In the data rows, 128 means zero.
Here are some points, each followed by its number:
[113 124 165 154 133 128 112 158 193 131 120 103  91 123 193 153] 0
[200 145 113 115 157 120 175  64  84 112  87 152 185 186 175 139] 1
[ 93  92 137 120 173  81  77 125  96 170 176 154 115 125 170 141] 2
[165 150 102 126 103 201 186  98 154  92  71 102 135 133  66 110] 3
[134  84 107  69 166  66 115  76  52 185 174 189 166 158 111 111] 4
[116 186 169 169 135 162 132 142 163  69  85  80 102 145 162 165] 5
[188 122 109  88 109  73 162  81  80 144  96 170 184 193 109 125] 6
[ 81 142 196 172 191  53  75 176 121 136 165 130  74 123 156 190] 7
[ 89 122 158 152 152  91  90 180 124 154 175 127  92 100 131 146] 8
[104  71 133  93 144  64  82 126  69 194 202 159 125 105 114 105] 9
[173 113  84  98  72 164 179 132 115 139 117 131 158 129 130  92] 10
[138 154 117 141 173 160 149 132 158 106 100 100 125 142  86 150] 11
[166 127 127 110 173  89 147  59  80 129 106 171 162 197 113 157] 12
[ 62 119 118 156 168 161  67 184 166 160 175  88  97  73  66 100] 13
[181 135 115 106 109 100 176  76  97 107  96 175 159 171 179 135] 14
[194 177 123 132  80 153 199 106 131  72  58 139 145 165 187 132] 15
[169  75  54  60  62 147 185 111  71 159 133 168 192 116  70  75] 16
[145  82  92  78  87  91 124 105  66 171 164 205 171 117 182  96] 17
[ 95 132 166 183 197 122  84 173 155 132 158  88  65  87  61 175] 18
[ 81 115 139 168 186 134  75 180 155 150 170  89  79  76  59 140] 19
[145 148 145 139 151 122 151 105 113  82  73 139 126 180 170 164] 20
[130  88  84 108 103 161 103 155 118 182 171 122 141 101  82  81] 21
[126 177 153 158  87 150 140 133 166  63  73  78 106 133 175 145] 22
[ 97  77 113  96  68 153  58 191 171 206 192  73 104  66  52  64] 23
[184 160 144 129 132  68 188  56  87  78  78 195 145 200 193 172] 24
[114 164 151 169 142 161 143 151 169  77  93  95  93 127  90 157] 25
[156  59  82  58 164  56  81 122  67 194 183 188 169 114 206  93] 26
[ 55 101 157 125  88 121  54 186 174 176 185  86  76  72 100  96] 27
[ 91 113 150 137  68 154  66 198 200 157 173 105  94  71  85  89] 28
[120 138 126 133 135 113 137 113 106 139 119 146 141 146 129 137] 29
[ 71 180 174 197 199 192  76 159 196 117 148  68  60  87 136 170] 30
[101  70  73 109  82 194  80 197 144 205 208  95 118  56  72  54] 31
[123 146 131 145 146 147 129 126 155  90  95  97 122 131  75 133] 32
[153 110  97  96 141 111 132  91 105 139 132 157 148 151 151 122] 33
[ 67 163 172 192 189 145  89 170 184 123 150  72  71  93  74 161] 34
[124 137 114 157 199 201 113 131 170  91  92  76 119 124  83 142] 35
[169 148  96 113 131 158 170  95 105 113  88 152 158 171 118 127] 36
[131  74  88  95 125 108 112 136 106 173 174 132 150  82 111  91] 37
[176 157 131 118 172  86 164  70  74 103  98 166 160 202 149 154] 38
[ 56 201 198 203 158 117  74 173 197 107 137  68  72 106 127 163] 39
[127 139 106 139 138 173 155 120 136 107 105 117 131 129  89 117] 40
[ 56  55 137 102 186  71  55 158  75 195 205 164 126  99 140 110] 41
[140  78 108  79 102  90 102 117  98 175 164 159 156 123 110  94] 42
[172 163 149 127 144  71 166  64  88  87  75 178 149 194 170 162] 43
[198 158 106 117  82 132 194  92 102  96  77 148 168 163 106 115] 44
[111 144 174 174 140 134 135 158 169  76 120  67  83 107 188 174] 45
[156 115 131 119 146  98 133  92  89 142 124 180 143 158 111 146] 46
[115 167 156 167 159 143 142 113 165  75 100  88  97 146 142 169] 47
[156  84  82  91 124 108 147 110  93 166 152 172 163 134 127 104] 48
[100 160 158 155 167 104  95 131 146 133 135 132  99 142 108 159] 49
[132 172 141 157 136 163 167 131 186  63  77  68 113 139 153 152] 50
[115  95 109  86 113 128 110 103  96 170 157 152 136 132 148 101] 51
[133 134  77 118 135 189 120 128 178 143  89  87 165 132  62  74] 52
[ 89 111 112 153 155 160  62 180 168 161 172 102 102  83 108 109] 53
[135  78 105  68  71  67 125 117  58 177 162 191 174 117 164  90] 54
[ 64 204 194 202 125 155  96 189 205 103 131  82  53  88 152 147] 55
[164 154 134 120  77 109 200  84 133  68  58 154 133 175 168 138] 56
[107 181 172 176 143 171 111 167 202  76 108  64  89 113  88 144] 57
[146 103  72 105  80 183 167 133 129 145 103 112 171 104 172  64] 58
[154 116  79  91  52 189 190 146 139 139  94 131 160 109  79  67] 59
[117 157 125 160 175 169 124 133 164  94  92  81 105 118  80 141] 60
[122  91 119 119  73 128 131 161 119 161 172 165 141  82 118  96] 61
[125  82 135 102 133  93 104 132  99 177 165 166 135 123 169 116] 62
[159 101 120  92  89 107 135  94  90 145 114 197 170 167 111 123] 63
[126 117 127 125 127 106 163 112 116 104 118 138 132 141 142 146] 64
[100 127 140 171 187 150  97 170 165 141 174  78  91  84 107 144] 65
[172 156 138 123 161  81 171  67  86  89  87 165 157 201 127 161] 66
[106 112 147 119  92 127  63 179 205 170 170  69  92  80 155  86] 67
[147 186 112 130  64 177 202 114 138  83  66 114 144 141 194 113] 68
[112 179 132 177 193 188 137 165 201  80  92  59 101 121  77 166] 69
[169  82  89  73  68  77 139 124  59 163 137 205 203 141 197  98] 70
[144 152 156 143 108  88 137  97 147  64  56 140 126 179 185 170] 71
[137  89  71  82  74 198 149 153 122 155 146 110 146  89 124  74] 72
[ 82 133 181 167 145 140  93 190 193 138 159  89  78  79 129 139] 73
Which point above is nearest to each new point by angle? Its number follows each.
[155  83  80  77  95 144 179 124  91 163 149 146 161 113  75  91] 16
[ 94 199 178 193 129 178 120 162 183  75 108  60  85 116 113 158] 57
[159 129 102 116 100 141 181  97 111 110  78 133 162 163  69 119] 44
[121 149 127 151 153 157 137 160 165 109 117 107 123 113  90 143] 69
[120  59  96  64 113  80  97 120  52 192 184 200 170  95  94  84] 42
[105 183 199 193 198  68  78 110 146  96 131 131  68 167 132 202] 49
[ 78  87 109 106 104 134  59 201 163 201 197  65 105  64  84  67] 23
[ 99 187 183 188 119 174 114 152 174  81 118  55  82  98 108 153] 57
[199 133  96 107  79 160 203 104 113 114  82 138 166 164 130 112] 44
[111 128 152 148 141 142 110 142 148 122 134 127 120 129 174 151] 0
[ 70 167 168 193 195 161  65 175 189  97 146  52  72  86  52 161] 34
[204  96  74  73 139 112 146  55  52 155 122 194 203 178 146 115] 33
[ 92 126 175 166 206  51 101  81  64 121 178 133  95 150 117 204] 7
[109 102 128 117 116 100  90 148 118 171 172 154 127  94  83 109] 9
[152 135 109 115  90 148 148 129 131 132 116 125 144 131  92 101] 59
[141  73 104  70  69  60 132 123  65 183 173 180 170 100 149  77] 54
[114 103 131 150  96 125 134 168 117 134 171 128 110  72 117 135] 61
[105 157 185 139 190  67  76  96 122 119 115 134  97 171 130 184] 49
[184 107  79  72 101 130 164  75  75 152 112 166 178 177 179 106] 33
[173  76  78  63 103  93 135  94  65 170 149 187 178 129  92  93] 48
[ 87 115 184 176 154  93 109 161 109 112 179 137  87  83 195 189] 7
[191 169 117 119  57 195 184 138 177 101  73  98 139 122 144  90] 68
[144  54  51  55  50 199 165 181 132 184 175 109 150  62  87  50] 72
[ 79 164 187 189 198 110  79 155 135 113 143 106  75 144  81 200] 49
[132 118 120 123 122 134 138 111 117 132 116 125 138 136 100 117] 16
[180  96  86  82  71 104 153 104  78 153 123 186 199 148 156 100] 70
[168 148 124 135  82 140 181 112 117  89  95 118 134 136 102 126] 44
[154 165 124 141 152 161 156 108 126 123 105 118 136 152 105 143] 11
[ 63 198 181 195 139 167 106 180 201  83 124  67  69  96 183 155] 55
[129 127 144 141 140 125 128 135 165 126 110 118 119 141 196 147] 0
[165 173 154 147 145 132 172 102 140  62  57 117 128 179 192 175] 20
[115 124 176 169 125  98 184 117  95  68 156 152  94 121 132 192] 64
[191  85  61  66 130 129 169  61  55 157 126 166 199 163 156 103] 33
[152 131  99 102  54 190 148 144 179 128  83 115 145 120  85  67] 59
[103 169 173 181 129 149 145 170 171  72 105  95  76 123  91 169] 25
[102 113 103 126  80 171 118 201 145 158 164  94 121  72 114  88] 31
[ 78 120 148 174 179 185  83 182 184 148 173  66  63  67 123 127] 65
[125 163 163 162 161 107 114 112 138 114 118 120  99 156  94 168] 49
[ 95 149 200 181 205  52  79 113 110 120 162 135  82 148 191 205] 7
[ 90  57  58  86  86 203  78 194 149 207 203 100 125  55 120  55] 31
[ 51 191 206 185 201  55  49 127 151 137 158 106  52 128 109 198] 49
[197  98  55  79  53 196 190 116 117 153 106 126 190 112 126  64] 10
[ 71  67 138 102 146  69  57 160  84 193 203 168 112  89 154 100] 41
[101 135 190 172 178  88  86 142 134 113 148 126  72 119 155 187] 7
[146 136 134 126  69 152 173 125 149 102  99 124 134 119 127 115] 68
[187 109  66  90  65 180 201 106 108 141  98 135 180 140 119  83] 10
[ 87 186 196 185 185  76 100 131 146  95 121  95  73 153 124 193] 49
[109 117 163 165  90  89 147 170 115  89 163 129  83  82 187 177] 45
[187 123 110  95 107 112 172  69  91 126  91 166 185 192 128 126] 6
[169  73  53  51  93 136 190  76  80 164 140 157 200 135  81  77] 16
[128  90  90 100  93 178 148 151 135 160 153 122 139  76 110  80] 72
[182 131  66  94 122 179 181 100  91 140 101 162 176 164 126  99] 36
[114 111 129 112 126  83 102 108  83 161 166 177 134 122 187 128] 62
[121  98 121 125 138 108 152 124  89 114 142 163 137 119 139 147] 64
[113 105 155 155  93  97 141 154  93 119 178 153 100  75 147 171] 8
[176  84  55  67  60 162 185 108  91 153 124 160 193 116  70  72] 16
[ 92 118 173 173 164 114 140 124  91  89 169 153  93 107 165 194] 7
[176  89  76  84  62 137 197 103  85 149 115 163 194 136 118  94] 16
[101  79  80 123 113 178  77 179 147 189 194 105 120  57  74  64] 31
[177  66  59  53 148  90 136  71  56 178 151 198 182 160 191  99] 33
[169 105  66  77  73 171 170 123 117 151 107 133 186 127 141  78] 10
[122 141 158 145 162 104 104 123 123 133 137 125  99 142 117 164] 49
[107  53 108  79 145  66  84 144  68 192 193 183 156 101 131  92] 9
[ 58 171 199 194 168 126  65 169 191 122 155  57  67  89 138 164] 39
[179 132  95 107  93 137 186 101 118 102  84 145 183 165 107 116] 44
[123  81 102  98  54 134 163 149  96 175 183 165 164  70 127  65] 61
[132 119 113 122  83 162 164 154 142 133 116 119 124 100 113 100] 59
[184 131  98 108  84 146 195  91 100 112  84 148 162 159 142 114] 44
[146 152 124 126 153 139 143  87 118  85  69 134 154 174 165 145] 20
[145 150 118 116  77 179 158 139 154  98  87 112 137 130 104 114] 3
[ 91 161 154 153 130 151 115 166 162 129 139 107 103 104 168 126] 55
[201 174 103 135 136 161 199 100 137  69  63 118 153 148  62 128] 3
[113 124 163 148 137  94 115 127 128  92 108 131 108 149 143 165] 71
[161 146 107 133  97 167 153 136 146 110 101 122 134 128 152 110] 68
[162 146 124 127  89 155 187 107 150  93  78 112 139 145  90 127] 3
[ 81  86 102 113 118 160  92 172 137 163 177 112 120  86 101 102] 31
[ 95 147 169 166 150 129 107 133 157  93 118  92  92 126 167 172] 45
[ 59 201 182 200 134 190 133 200 206  94 121  73  63  95 143 147] 55
[146  83  61  79  76 158 148 147  97 175 163 130 159  94 147  70] 72
[ 60 194 205 203 204  78  57 147 173 123 154 130  55 136 126 196] 49
[ 89 135 189 182 181 117  90 150 138 107 151 134  86 128 169 198] 7
[180 101  58  71  72 150 193  77  88 154 112 176 191 154  99  83] 16
[ 96 170 189 182 171  99 109 147 174  89 123  93  72 138 131 186] 39
[121 150 166 136 184 101  65 119 172 121 106 117  99 189 129 174] 49
[193 174 125 131  67 168 203  82 124  74  61 128 149 157 168 125] 15
[114 159 180 176 175  72 129  91  93  71 111 141  92 168 154 199] 20
[129 148 123 127  96 136 167 121 122 115 109 132 137 127 197 118] 68
[167  74  67  56 161  84 113  64  59 174 159 178 165 153  79 102] 4
[ 73  69  92 128  95 187  99 192 133 196 207  90 121  53  60  60] 31
[126  62  74  86 122  91 102 138  99 185 181 136 161  80 115  73] 37
[118 188 170 178 168 127 121 114 156  89 103  93  86 151 104 176] 47
[129 165 146 147 159 137 128 107 138  83  81 116 124 172 165 160] 20
[197  54  53  50 146 101 144 103  51 171 152 184 197 147 158  92] 48
[ 57 140 192 158 104 126  71 204 195 143 167  70  56  77 171 122] 73
[138 102 127  73  85  81 115  55  58 165 126 201 186 180 119 114] 63
[ 89 142 194 179 199  60  60 149 120 124 161 138  76 125 200 193] 7
[171 106  91  94 123 112 170  84  70 124 101 188 180 174 196 129] 14
[ 85 160 195 187 192  74 104 152 136 116 155 120  80 129 190 200] 7
[102  78  63 108  89 194  85 200 156 199 200  84 124  58 101  56] 31
[127  50  93  63 159  57  87 130  74 200 196 173 180  97 178  85] 26
[158 178 117 127  87 143 203  98 142  87  72 134 164 161  73 127] 44
[ 94  80 137 117 162  98  92 158 142 177 189 130 108  95 119 115] 41
[174 139  95 107 149 132 178  67 110 119  94 144 166 167  93 120] 36
[ 50 205 199 204 130 166 102 204 202 108 129 101  49  94 107 152] 55
[142 123 112 135 110 192 174 104 159  99  87  78 134 121  63 107] 3
[108 170 162 158 128 160 130 129 156  76  92  89  82 135  90 160] 25
[ 78 164 196 161 202  66  66  97 111 129 143 132  78 157 186 195] 7
[101  87  68 124 143 185  73 202 162 198 184  85 123  52  77  59] 31
[116 132 136 122 123 140 111 126 138 113 106 115 130 141 164 125] 22
[166 160 105 124 124 160 186  85 131  92  74 119 149 150  73 116] 3
[159 189 149 147 100 125 144  96 141  55  54 123 135 175 201 164] 71
[ 93  65  71 112 106 196  94 203 140 199 199  88 111  50  52  63] 31
[181  94  71  65 133  76 151  57  55 160 126 197 184 173 191 112] 33
[163 138  96 115  93 180 187  99 139 107  79 121 149 142  96 107] 3
[111  79 116 114  65 122 118 188  90 183 198 160 128  67  74  71] 61
[114 148 181 159 174  59 113  93 102 110 137 152 107 165 186 188] 7
[130 166 157 164 165 101 112 103 139 109 118 127 101 159 113 162] 49
